In the rows, 128 means zero.
The rows of R fall into 3 groups, and each row is roughly a mix of its group's hidden directions; some rows fit no group.
R (122 x 11):
[[147 118 137 140 110 108 127  99 157  80 111]
 [133 108 107 129 126 177 116 112 156 157 149]
 [164 129 119 141 132 181 123 110 158 135 128]
 [129  91 118 119 108  90 146 143 141 127 168]
 [123 176 116 150 130 121 115 128 174 117 112]
 [148 119 147 112 169 166 125 124 108 147 156]
 [144  86 126  99  95 115 134 152 108 122 151]
 [120 133 107 152 142 154 120  98 152 165 156]
 [128 122 104 156 146 149 103  88  90 127 129]
 [125 115  97 141 129 160 108  95  94 120 153]
 [134 122 146 131 109 165 125 130 160 101  86]
 [117 143  96 152 111 149  98  85 124 139 117]
 [132 122 104 152 143 165 102  92 100 117 136]
 [137  93 119 105 135  99 143 144 133 142 174]
 [101 140 127 163 132 130 127  92 163 128  95]
 [136 147 145 130 116 115 141 147 190 122 116]
 [143 116 147 155 153 172 131 112 154 151 139]
 [143 120 119 128 115  96 134 163  85 102 148]
 [158 156 122 159 138 147 158 144 150 154 142]
 [128 159  91 131 164 149 102 121 124 125 157]
 [167 130 137 131 110 126 150 130 177 110 107]
 [158 109 115 132 119 166 113 126  98 139 167]
 [ 90 147  95 141 141 127 106 110  92 146 131]
 [119 104 114 118 140 154 100 106 100 148 167]
 [135  89 120 145 152 176 138 118 129 138 152]
 [135 128 156 131 121 138 154 137 181 126  94]
 [174 124 112 112 117 132 107 120 141  81 130]
 [140 163 141 132 167 152 109 126 115 165 115]
 [134 152 156 145 141 161 116 122 143 147  83]
 [166  92 151  99 119 130 149 148 105 119 126]
 [164 100 134 123  92 128 141 136 159 101 110]
 [113 114  90 143 106 106 125 110 100 115 165]
 [132 130 152 134 144 107 140 162 156 151  86]
 [135 126 139 142 171 170 120 122  90 136 122]
 [131  70 139 118 113 120 150 128 127 135 164]
 [138  81 161 109 109 138 159 130 144 117 116]
 [122 114 131 152 172 155 125 112 104 131  92]
 [125  93 163 132 113 119 158 134 167 129 105]
 [150  89 158 109 132 133 149 161 154 122 142]
 [175 148 148 134 118 145 138 126 145  87 112]
 [149 146 143  84 132 149 126 153 129  93 148]
 [ 96 112  99 153 117 105 108  97 104 145 138]
 [132 165 161 115 135 139 129 139 154 130  82]
 [110 120 114 147 150 138 115  91  79 142 121]
 [115 132  89 127 129 135  97 119  84 122 158]
 [156 108 169 109 119 111 157 133 148 104 112]
 [ 97 106 129 160 136 114 127  84 119 158 124]
 [126 152 119 159 145 170 123 117 153 137  93]
 [ 86 112 166 133 139 113 151 120 123 141  97]
 [146 180 117 129 121 144 125 127 175 124 133]
 [ 77 128 128 149 138 148 135 101 142 155 106]
 [154 118 168 111 123 128 148 157 152 101 107]
 [ 94 141 108 155 148 135 116 114 109 174 126]
 [110 145 144 121 113  77 143 130 162 115 108]
 [169  97 151 104 110 124 141 139 132  93 136]
 [115 111 100 148 122 132 125 111  82 101 156]
 [142  84 135 135 116 121 128  86 108  95 119]
 [122  99 144 130 136 130 123 119 111  96  72]
 [ 98 130 115 152 153 128 114  93  93 157 131]
 [136  78 131 142 130 140 135 115 117 143 175]
 [135  75 124 123 101 130 136 120 168 132 145]
 [140 144 110 142 153 186 117 117 139 121 147]
 [140 125  99 109 107 100 109 152 106  95 152]
 [118 140 170 152 145 120 145 133 133 150  83]
 [126 136 103 119 144 145 112 140  71 149 144]
 [129 174 146 133 165 130 120 129 108 161 112]
 [123 127  96 122 144 126 119 107  84 133 171]
 [138 108 168 138 162 153 139 119 127 166 129]
 [164 118 106 146 150 154 142 137 154  91 124]
 [139 112 154 109  88 104 127 134  89 121 151]
 [122  94 159 162 147 155 143 113 117 141 105]
 [148 127 145 132 132 170 142 153 173 148 130]
 [143 153 126 122 100 112 130 157 135  76 114]
 [149 126 108 121 107 118 108 135 147 149 183]
 [136 169 161 112 123 117 132 159 156 122 102]
 [152 122 141  88 104 104 142 163 131 100 133]
 [136 151  99 127 113 115 136 161 167  94 126]
 [116 126  81 147 138 119 111 109  87 136 148]
 [102 133 118 134 159 137 119 111  78 159 135]
 [150 118 121 113 167 174 109 121 112 146 144]
 [142 131 116  95  93 102 128 166 130  99 135]
 [ 95 127 169 128 128  91 150 127 111 143 105]
 [ 94 101 121 150 126 106 124 103 112 168 144]
 [ 98 163 115 159 159 132 113 101 125 148 117]
 [131  82 161 124 126 127 130 108 106 109  93]
 [155 137 135 135 106 141 112 177 138  93 141]
 [155 156 116 126  87 123 123 165 116 102 139]
 [162  91 102 125 127 157 121 126 135 108 162]
 [145 150 164 125 110 129 135 115 154 101  87]
 [143 155 132 115 103 125 118 132 154  78 104]
 [132 126 166 116 122 111 150 150 172 137 100]
 [125 149 113 120 109  91 128 167 119  88 127]
 [130 104 148 131 149 141 142 137 113 184 149]
 [107 159 144 151 108  81 141 134 137 136 105]
 [128 120 161 138 159 155 132  87 116 157 127]
 [122 134 155 123  87 101 149 142 164 107 119]
 [107 140 138 137 160 169 111  98 107 152 136]
 [128 128 141 163 157 145 133 117 139 181 122]
 [130 122  78 103 120 124 112 119 112 111 168]
 [142  88 141 114 105 123 111 124  79 112 128]
 [155  74 123 124 128 161 124 104 138 131 143]
 [167 101 165 114 115 120 153 142 154 115 124]
 [135 108 153 113 105 124 135 109 172 111  93]
 [ 95 113 110 131 141 119 126 121  72 136 152]
 [154 128 100 149 134 109 162 159 163 137 130]
 [125 123  99 125 150 134 119 106  82 135 168]
 [113 120 160 137 139 153 142 109 153 113  82]
 [131 128  97 111  94 103 107 138 118  89 151]
 [ 98 176 118 120 128 118 103 141  94 127 145]
 [ 92 127 113 131 149 123 118 138  81 148 158]
 [125 131  95  89 110 141 112  89 155 130 135]
 [129 162  79 127 135 146 101 143 135 115 153]
 [111  92 119 138 110 114 165 170 138 132 139]
 [128 158 129 119 142  78 132 147 134 167 137]
 [116 100 129 112 104  82 158 135 155 121 137]
 [ 92 111 151 128 153 125 137  98 128 173 127]
 [131 144  95 111 120 112 116 136 100 105 175]
 [120 156 110 106 108  77 119 151 117 109 129]
 [121 176 130 141 142 120 127 117 154 109  86]
 [132  89 110 126 134 128 135 130  96 113 178]
 [153  91 124 131 135 157 129 101 142 165 151]
 [117 146 128 129 109  77 125 143 168 129 149]]

Here is one row of each group, with its name. Which group are the others in?
[109  89 130 165 109 101 147 108 138 150 126] => Y
[138 133 100 106 119  71 115 139 123 129 153] => C
[142 116 116 124 143 180 118 114  87 112 125] => S

[116  88 133 102 108  78 126 126 114 136 137] => C
[151 145 129  98 106 101 134 161 135  91 114] => S
[134 146  99 131 151 167 104 106 164 128 121] => C
[158  90 146 148 115 157 163 143 124 121 141] => C
[117 100  96 149 123 126 123  96  99 138 164] => Y
[155 125 156 121 108 159 124  91 162 139 117] => C
[130 181  92 139 141 140 122 149 146 124 146] => C
[131 164 118 125 133 173  99 103 105 114 125] => Y
[123 136 134 148 132  75 139 143 128 170 144] => Y
[148 121 165 143 145 157 149 117 168 131 107] => S
[126 144 115  98 118  90 116 136  96  92 146] => S
